In the rows, 128 means zero.
The rows below fall into families. The same turns and mirrors carry the whole set onto itself and the rows of a family onto each other. For each named row, which other rows are in its family? Write them in the order they are listed.
These 32 rows form 4 families of 8 rows each.
z_516: [138 129 143 151 124  59 173 128 122 140 135 139 155 125 114 154 150 120
 133 123 140 147 129 167 144 135 145 125 114  97 149 152 150 137 163 149]
z_621: [145 117 119 164 139 144 121 190 143 151 135 114  90 116 134  95 143 137
 109 122 134 139 157 136 118 128 145 135 130 107 102 108 157  80 152 143]
z_742: [148 138 155 131 139  63 175 127 116 144 137 145 149 118 127 163 140 108
 130 120 151 153 116 148 143 130 144 107 109  97 150 156 134 113 156 147]
z_382: [100 161 149  87 112 107 139  53 134 113 147  96 158 135 106 135 156 107
 116 156 143 152  92 127 111 148 129 105 118 143 166 125  94 140 123 114]
z_727: [125 120 109 114 138 138  99 116 124 106  81 132 122 127  95 155 162 147
 143 161 147 123 123 141  87 170 177 120 130 120 112 111 134 138 133 160]
z_105: [113 149  98 105 133 189  73 120 156 116 136  93 109 134 135 101 134 125
  89 144 131 130 127  91  94 135 118 118 130 160 121  93 113 104  96 109]
z_102: [103 140  90 123 119 182  74 120 166 112 137  91 113 139 121  93 144 137
  94 148 121 127 135 112  96 140 120 137 136 160 117  86 130 127 101 113]
z_687: [135 139 133 104 122 125 120 119 132 154 153 137  97 131 125 140 116 113
 121 123 115 159 144 176 107 162  99  77  66 135 124  79 128 122 115 157]
z_235: [100 135 107 124 136 181  84 123 161 125 132  82 110 151 124 101 141 117
  76 146 120 122 130 116  99 158 114 128 144 172 140  91 121 126 100 110]
z_81: [120 141 121 127 119 101 144 122 155 159 175 101 143 145 170  64 120 113
  85 125 132 145 125 124 160  98 101 123 109 133 155 140 134 113 118 122]
z_384: [121 145 137 121 116 111 136 119 163 163 176 107 142 110 144  78 117  82
  87 123 118 169 122 131 154  98  98 116 121 145 138 137 132  91 131 108]
z_798: [124 158 137 142 123 107 148 131 157 155 190 102 138 131 154  97 121  98
  83 106 123 158 130 122 151  98  88 123 115 138 159 136 130 102 125 101]
z_164: [151 115  96 167 146 136 108 194 145 143 126 138 105 123 143 119 128 138
 105 111 129 126 160 131 125 123 135 139 126 112 103 121 171  99 135 143]
z_464: [130 134 123 132 139 143 100 124 130  97 100 134 123 112  75 188 166 134
 139 141 140 134 126 137  78 175 163 123 135 122 113 106 130 130 143 138]
z_815: [154 117 110 131 139 129 111 192 148 131 116 107  99 121 139  89 146 145
  98 102 150 137 157 141 128 124 143 134 139 116 111 109 162  88 146 149]
z_631: [122 127 128 125 136 135  86 127 119 100  93 146 126 124  78 176 149 140
 135 151 144 121 128 140  78 165 162 118 110 106 107 118 135 133 128 148]
z_628: [127 149 115 128 122 114 160 119 161 157 179  89 135 132 167  76 136 102
  88 115 126 158 126 120 158 107 101 125 137 151 161 127 129 107 129 110]
z_385: [ 98 129 115 158 148 109 126 114 146  94 102 106 154 136 119 123 158 113
 108 132 139 128 102  86 126 123 155 175 179 119 148 158 129 111 138 122]
z_611: [130 133 110 136 143 133 111 127 119  96  97 128 116 146 102 177 168 164
 138 145 154 112 131 131  80 173 165 125 122 108 130 110 135 151 130 153]
z_818: [ 98 169 142  97 125 104 124  51 133 116 144 110 163 127 113 155 157 109
 103 152 133 150  94 133  97 134 117  95 125 151 150 117 109 150 105 104]
z_716: [150 141 137 131 123  65 161 122 117 130 143 151 153 105 120 152 142 128
 148 120 149 160 124 143 136 116 150 114 102  83 130 153 144 115 156 149]
z_952: [153 150 128  98 112 136 118 132 138 161 169 126 106 122 132 130 126 131
 115 135 132 155 153 175 111 148 109  68  64 137 120  84 135 131 122 137]
z_461: [129 149 132  85 129 132 125 128 139 155 167 134 109 123 109 138 140 137
 108 123 119 169 162 175 107 149 119  84  68 139 119  86 138 147 112 144]
z_934: [102 144 128 162 138 110 121 115 160 111  96  96 158 129 144 115 157 112
  96 149 140 110 103  88 132 133 157 153 161 109 165 149 140  97 161 119]
z_206: [104 158 124  91 121  99 124  58 137 104 140 119 171 142 112 160 140 109
 112 146 135 141  94 123 118 143 118 108 112 149 168 137 110 161 105 116]
z_839: [163 132 130 134 112  73 155 123 123 153 139 135 157 123 137 161 126 117
 134 127 154 161 119 154 121 123 149 121 117  75 146 152 160 113 142 164]
z_109: [122 130 111 170 129 112 120 118 141 104 104 100 152 135 134 119 142 109
 117 142 153 110  90  85 130 122 145 158 178 117 149 158 126  94 144 115]
z_245: [ 96 158 133 126 119 112 136  52 135 126 158 127 160 137 111 166 136 104
 126 168 121 142  94 118 107 147 120 109 109 140 159 134 106 154 113 110]
z_389: [150 134 117  97 120 134 127 131 125 145 175 137 102 129 103 139 128 133
 126 116 131 168 148 173 103 139 107  91  81 148 104  96 125 143  99 142]
z_331: [ 89 144 112 122 147 171  90 127 158 104 135  99 103 135 110  95 156 129
  88 139 116 118 135 105 113 148 116 123 127 182 124  93 104 129 115  94]
z_58: [153 110 102 161 134 140 121 194 145 142 129 122  99 132 132  98 124 138
 119 116 136 129 158 126 137 137 145 145 120 107 121 127 157  93 153 156]
z_117: [117 139 111 150 136 121 125 126 149 105 119  97 162 126 121 115 169 134
 102 147 155 120 108  81 127 111 165 163 178 122 144 167 136 118 144 104]

Which other rows belong to the same family as z_461? z_621, z_727, z_235, z_798, z_716, z_206, z_109
Which other rows belong to the same family as z_245? z_384, z_815, z_611, z_934, z_839, z_389, z_331

